Each path below is one point turned by a fixed rotation once a step. After each direction that follows a path, write how fast that rotation turns it, in degrees per step (0 if it stays still).
Each turn is a multiple of 5 degrees from 10 to 175, or 0.
Each row of a path follows its step; steps can be skipped.
Path 1:
step 1: 11.7,0.7,1.7,-23.5,24.4,-6.1,-0.8,-19.7,25.0,33.4,2.4,-17.4,23.9,-1.2,-13.7,-7.9,-1.0,13.2,-19.8,3.0,5.2,-29.6,-26.3,7.6,22.7,-10.1,4.6,-3.7,-2.9,1.0,-12.5,-20.2,2.7,-3.5,-27.0,10.0,17.2,-4.1,11.3,3.6,2.6,-17.4
step 2: 3.7,2.5,0.9,16.0,7.4,8.2,-7.3,-0.6,-19.4,-24.0,-3.0,20.1,12.8,-16.4,11.4,-14.9,12.6,-17.5,14.1,14.7,-29.5,30.7,-1.5,-9.2,8.5,28.2,-3.3,-14.1,13.5,-12.6,18.2,-21.5,14.1,5.5,-15.1,25.3,-3.5,-2.9,-1.4,2.7,-3.1,26.5
step 4: 6.7,1.6,-28.4,-0.4,-3.9,-9.7,6.1,9.3,-16.2,-29.0,-8.3,14.8,21.9,-1.0,11.6,4.7,-10.6,-5.5,5.5,3.0,-22.4,-20.5,25.5,3.1,-18.9,20.5,-1.3,-11.2,-5.7,14.0,-23.5,14.2,14.5,26.4,19.8,5.3,-2.7,-18.5,8.8,19.6,9.0,24.3
step 8: -15.1,6.8,22.4,0.5,20.0,-21.1,-18.1,-13.6,-15.5,0.6,4.2,-0.7,-0.9,-4.5,-0.5,-4.0,5.2,-13.5,9.6,24.7,-23.0,-0.2,4.7,-23.4,22.2,-20.9,-24.7,-4.0,8.2,23.3,0.1,31.0,-17.2,26.7,-11.3,18.8,2.4,13.0,9.8,10.8,-11.7,1.1
step 9: 10.3,-17.9,-35.6,16.8,-21.8,15.9,-18.0,-7.3,32.2,-14.5,1.4,2.3,6.6,-6.2,-13.1,-23.3,0.1,17.1,-2.9,29.2,27.1,6.8,2.7,23.3,3.9,3.5,2.6,0.4,4.5,-17.1,-26.1,-9.5,10.3,-1.1,0.7,11.5,11.7,-1.7,14.0,6.8,-11.5,-6.0
step 11: -10.4,-23.3,-9.6,-15.9,-8.9,-1.3,11.9,-18.1,0.9,-15.7,-35.1,14.7,-25.4,5.3,-15.7,2.4,16.0,10.7,23.0,-3.1,21.0,-20.8,5.8,32.3,-2.4,12.4,28.4,2.7,-8.6,-2.1,-5.1,-5.6,-1.8,1.6,7.7,12.0,-8.5,3.4,2.7,-20.1,14.1,-21.4
step 13: 13.4,0.0,-12.3,-28.1,-2.5,-37.0,8.9,-4.8,15.0,1.4,7.5,7.6,-4.8,-28.9,-15.8,-13.3,25.0,-32.2,-1.8,-4.3,25.0,5.3,-1.8,5.9,7.2,16.9,-14.4,-5.9,4.5,15.1,13.5,-18.3,-12.8,1.2,-12.5,9.1,-16.3,4.6,4.5,-20.9,-6.4,-20.9
step 18: -8.9,31.4,12.2,-8.2,4.7,19.3,39.4,-17.4,-5.3,10.0,4.8,-8.3,1.7,-4.2,5.7,10.8,-16.7,-4.5,-2.5,13.6,-0.3,0.3,25.3,18.1,22.6,8.7,-0.5,24.8,1.6,-6.6,26.6,-19.4,-0.9,5.1,-18.2,-8.7,-5.9,30.3,-4.1,8.3,14.1,-13.4
step 19: 18.0,-24.6,-8.6,-13.0,27.9,-7.6,2.4,-20.0,4.1,9.3,-3.7,26.4,7.8,9.9,-8.9,-24.4,13.7,9.5,20.9,-10.0,-1.1,-13.8,-42.9,-14.0,12.0,-0.5,5.1,-12.9,-24.0,5.3,-8.0,-7.3,-7.1,-2.6,-22.2,-2.9,-3.2,4.5,8.0,-10.2,7.1,23.3
step 23: 4.3,-4.3,2.7,-10.5,-10.3,-6.8,-1.3,-1.2,-19.3,-13.1,-4.9,21.0,-27.1,23.8,24.7,23.9,-17.8,-18.8,4.1,-26.1,22.1,-22.8,-8.4,14.3,14.7,15.0,-18.9,-16.3,-1.6,-11.0,9.3,10.4,7.6,9.7,-1.7,-3.3,27.9,12.3,-20.2,-9.3,6.4,8.3
step 29: -9.2,10.6,-13.0,8.6,10.2,-0.8,35.2,9.1,-10.5,-14.6,-24.0,42.0,-3.2,7.1,9.1,7.5,11.0,-5.4,22.0,3.1,16.1,-13.9,15.4,5.0,-7.7,4.0,11.3,-8.4,6.2,-20.2,-7.3,1.8,-3.8,33.7,-1.7,5.2,-1.0,-27.0,15.3,8.5,2.6,-19.3
12.7,3.1,-1.0,5.7,-3.6,2.1,11.2,0.1,-1.6,1.1,2.2,-1.3,-4.1,0.6,-3.4,-14.7,-9.9,-10.6,-1.4,3.9,5.4,6.1,-3.0,1.8,-5.2,-12.0,4.8,-0.3,-4.1,2.2,-2.8,1.1,-0.7,1.5,-0.6,-3.1,-1.6,1.6,0.6,-3.8,1.0,6.3 -> 115
-1.1,10.8,-1.8,-1.6,0.4,1.2,-7.4,-2.7,3.5,-5.1,5.6,-1.6,-3.7,2.0,0.4,6.2,4.8,-1.5,3.5,3.2,1.4,3.2,-2.5,7.2,0.6,-5.7,9.5,-9.0,2.5,-8.7,-5.0,-1.6,3.9,15.5,6.4,0.0,2.3,1.4,-10.4,3.6,4.2,4.0 -> 55
7.3,-1.1,-3.7,-9.1,5.3,0.6,-0.5,-0.5,-6.1,-6.6,-3.1,-2.5,4.7,-12.6,1.4,4.6,7.2,-3.9,6.1,5.1,-1.6,-1.9,6.3,0.0,-5.9,-9.3,-2.7,4.7,7.6,4.3,-6.5,-0.1,4.0,0.2,-2.9,5.0,-11.3,-4.8,0.1,-7.1,5.0,-1.8 -> 160
0.9,8.9,2.8,-4.2,-0.7,-6.7,-3.2,-9.2,4.2,5.8,7.1,-1.0,-1.0,-1.1,-0.5,-3.1,2.7,-3.8,-0.9,-2.5,0.9,4.7,-4.9,-15.0,8.5,5.6,5.5,6.0,0.9,-4.8,-5.4,-3.8,-3.9,-1.3,-12.0,7.3,-7.4,0.1,2.3,-1.1,4.0,4.5 -> 60
-0.4,-3.5,1.8,1.1,-2.8,5.8,2.1,2.0,4.0,-4.5,-2.6,-4.2,-3.2,-1.0,0.2,-2.5,-11.7,7.9,3.7,-5.9,7.6,-3.8,-4.8,-2.1,12.0,-3.5,-4.0,1.2,12.7,4.7,-7.1,-0.3,-5.2,-2.0,8.1,9.6,-1.6,-4.8,-6.7,4.3,5.2,1.9 -> 130
4.5,10.6,-10.8,-3.4,-2.5,-0.1,-6.7,0.2,-5.9,-2.5,-12.8,5.3,6.5,-4.9,-7.0,3.1,-0.4,-2.2,-11.0,0.0,4.0,2.5,-6.0,-6.1,6.9,-5.2,2.9,-4.5,1.8,1.0,3.4,4.4,1.2,-7.4,4.3,1.7,4.8,5.8,2.1,3.7,-3.5,-3.0 -> 95
2.1,-5.6,-9.4,8.4,-1.3,-3.8,8.2,-4.7,5.0,-3.6,-6.0,2.6,1.1,-2.5,7.2,-0.9,3.3,10.3,0.4,1.6,-6.4,0.0,-2.8,-7.9,-0.3,1.3,8.1,-4.1,9.2,-1.1,-8.5,-4.4,4.0,1.8,-1.0,-11.7,5.3,0.2,7.8,-1.5,3.8,3.0 -> 145
